arr =
-10,-19,24,2,9,-9,9,-16,-10,-16,17
4,16,-16,-4,-16,15,-15,38,-9,9,-1
-19,-25,14,-3,-4,25,6,3,-8,-22,33
-3,20,-6,3,-17,21,2,0,43,13,-16
1,-7,9,1,1,-16,-10,33,-15,-13,9
11,19,-8,-4,5,-22,6,-25,-13,14,-10
arr[-6,0] -> -10
arr[5,2] -> -8
arr[-4,0] -> -19
arr[-3,-10] -> 20
arr[:, -3] -> [-10, -9, -8, 43, -15, -13]
arr[5,-7] -> 5
arr[-4,9] -> -22
arr[2,3] -> -3
arr[-5,-8] -> -4
arr[1] -> [4, 16, -16, -4, -16, 15, -15, 38, -9, 9, -1]
arr[4,5] -> -16
arr[-1] -> [11, 19, -8, -4, 5, -22, 6, -25, -13, 14, -10]
arr[4] -> [1, -7, 9, 1, 1, -16, -10, 33, -15, -13, 9]
arr[-5,-4] -> 38
arr[5,0] -> 11
arr[1,2] -> -16
arr[-2,-2] -> -13
arr[3] -> [-3, 20, -6, 3, -17, 21, 2, 0, 43, 13, -16]
arr[-1,-3] -> -13
arr[3,-9] -> -6
arr[2] -> [-19, -25, 14, -3, -4, 25, 6, 3, -8, -22, 33]

a = [ -8 -11  -9 -12 -53 -10 -49 -53 -25 -25 -24 -11 -24]
a[0] => -8
a[-3] => -24
a[7] => -53
a[6] => -49
a[3] => -12

A = (-1.4, -0.4, 1.9, -1.1, 0.0, -1.9, 0.2, 1.7, -1.6, 0.9, 0.9, 2.1, 1.6)
A[0]: -1.4
A[10]: 0.9
A[2]: 1.9
A[12]: 1.6
A[8]: -1.6
A[4]: 0.0
A[9]: 0.9
A[3]: -1.1
A[1]: -0.4

x = [1 1 1 1 5 1 1 2 1 7 1 1 1 1]
x[0] -> 1
x[-11] -> 1
x[11] -> 1
x[8] -> 1

M = [1, 4, 3, 2, 2, 4, 3, 9, 5, 7, 3]
M[0] = 1
M[-7] = 2
M[-6] = 4
M[-4] = 9

m =
10.253	3.612	-8.053	1.009	12.378	1.980	8.246	1.259	1.207	2.826	-1.107	-9.769	2.980	-4.340	-1.842
-6.367	-7.617	11.980	-7.662	-14.337	4.668	-5.768	-7.552	-0.776	-8.993	7.504	19.749	-3.730	-0.677	10.495
9.610	3.201	-9.462	0.335	13.022	1.999	7.808	0.811	1.455	1.812	-1.179	-8.049	2.998	-4.209	-2.040
0.527	0.582	-2.459	-5.236	5.105	2.440	1.641	-1.578	1.662	-6.682	2.816	1.931	2.726	-9.221	2.006
-6.925	-7.985	11.330	-7.798	-15.979	4.476	-6.898	-7.255	-0.633	-8.044	6.495	16.774	-2.293	-1.356	8.587
m[-5][0]	10.253
m[4][1]	-7.985
m[1][-1]	10.495
m[3][3]	-5.236
m[2]	[9.610, 3.201, -9.462, 0.335, 13.022, 1.999, 7.808, 0.811, 1.455, 1.812, -1.179, -8.049, 2.998, -4.209, -2.040]
m[:, 3]	[1.009, -7.662, 0.335, -5.236, -7.798]
m[3][7]	-1.578
m[4]	[-6.925, -7.985, 11.330, -7.798, -15.979, 4.476, -6.898, -7.255, -0.633, -8.044, 6.495, 16.774, -2.293, -1.356, 8.587]
m[-3][-14]	3.201
m[4][-3]	-2.293
m[3][-14]	0.582
m[-3][-13]	-9.462
m[:, 1]	[3.612, -7.617, 3.201, 0.582, -7.985]
m[-4][13]	-0.677
m[0]	[10.253, 3.612, -8.053, 1.009, 12.378, 1.980, 8.246, 1.259, 1.207, 2.826, -1.107, -9.769, 2.980, -4.340, -1.842]
m[2][-15]	9.610
m[3][13]	-9.221
m[-4][3]	-7.662
m[-1][9]	-8.044
m[-2][-3]	2.726
m[-4][-5]	7.504
m[0][14]	-1.842
m[:, 13]	[-4.340, -0.677, -4.209, -9.221, -1.356]
m[:, 7]	[1.259, -7.552, 0.811, -1.578, -7.255]
m[0][7]	1.259
m[2][8]	1.455
m[:, -5]	[-1.107, 7.504, -1.179, 2.816, 6.495]
m[2][14]	-2.040
m[-1][14]	8.587
m[-5][-10]	1.980
m[-3][7]	0.811

data =
14,-2,9,14,-19,-29,-21
-10,0,2,-8,12,24,18
-8,0,-1,-10,13,21,17
-17,-4,19,-26,7,46,26
0,4,-21,11,13,-9,1
-7,1,-2,-7,11,17,13
4,-3,11,-3,-13,-6,-9
-4,3,-11,-4,15,11,13
data[-8, -7] -> 14
data[3] -> [-17, -4, 19, -26, 7, 46, 26]
data[:, 2] -> [9, 2, -1, 19, -21, -2, 11, -11]
data[-3, -3] -> 11
data[0, -3] -> -19
data[1, -5] -> 2
data[5] -> [-7, 1, -2, -7, 11, 17, 13]
data[-6, 5] -> 21
data[-2, 4] -> -13
data[-4, -1] -> 1
data[1, 5] -> 24
data[7, -1] -> 13
data[4] -> [0, 4, -21, 11, 13, -9, 1]
data[3, 1] -> -4
data[7] -> [-4, 3, -11, -4, 15, 11, 13]
data[-6, -1] -> 17
data[-1, -4] -> -4
data[-3, -4] -> -7
data[-1, 1] -> 3
data[-2, -4] -> -3
data[:, 3] -> [14, -8, -10, -26, 11, -7, -3, -4]

W =
[[ -8  -3  -4  -6   1  -5   5   8  -7]
 [-30  21  13  22  -8  16   1   8   3]
 [ -3  15   3  -1  -5   6   8   7  -5]
 [ -7  -8  -4   5  10   6  -9   1  11]
 [-20   5 -12  13 -20  -4  26 -19   3]
 [  9  16   3  20  13  -4 -25 -12  -1]
 [  3  -2 -10   6   2  20 -12  10  -1]
 [ -4  -3 -15   9  14  49  -1  24   1]
 [ 10   1 -10   1  -8   9   7   7 -16]
 [  7   3  -4   0  19 -17   2 -11 -25]
 [ -5   4  -5  -3   3  12  -2  10  -5]
 [ 14   0  -8  20  12 -22   2  -8  -2]
 [  4   8  -7  20 -16   1   1 -11  -3]
 [-14   0   7   1  -7  -4   9  14   2]]
Rows and columns are counted from 0.
(0, 0)	-8
(9, 5)	-17
(0, 3)	-6
(6, 5)	20
(0, 4)	1
(1, 5)	16
(13, 3)	1
(2, 2)	3
(4, 5)	-4
(12, 7)	-11
(4, 6)	26
(8, 2)	-10
(11, 7)	-8
(10, 7)	10
(2, 4)	-5
(2, 7)	7
(5, 7)	-12
(7, 4)	14
(6, 7)	10
(11, 3)	20
(11, 1)	0
(10, 2)	-5
(11, 2)	-8
(3, 3)	5
(3, 1)	-8
(3, 7)	1
(0, 2)	-4
(12, 1)	8
(11, 0)	14
(0, 7)	8
(4, 1)	5
(1, 8)	3
(10, 6)	-2

grid =
[[ 20 -10 -23  22 -25  35 -10]
 [-16  11  23 -14  24 -42   2]
 [ 24  -6 -15  35 -23   8 -28]]
grid[-3,0]: 20
grid[-3,-6]: -10
grid[-3]: [20, -10, -23, 22, -25, 35, -10]
grid[:, 5]: [35, -42, 8]
grid[-3,6]: -10
grid[:, -7]: [20, -16, 24]
grid[1,-3]: 24
grid[0,-4]: 22
grid[1,0]: -16
grid[-1]: [24, -6, -15, 35, -23, 8, -28]
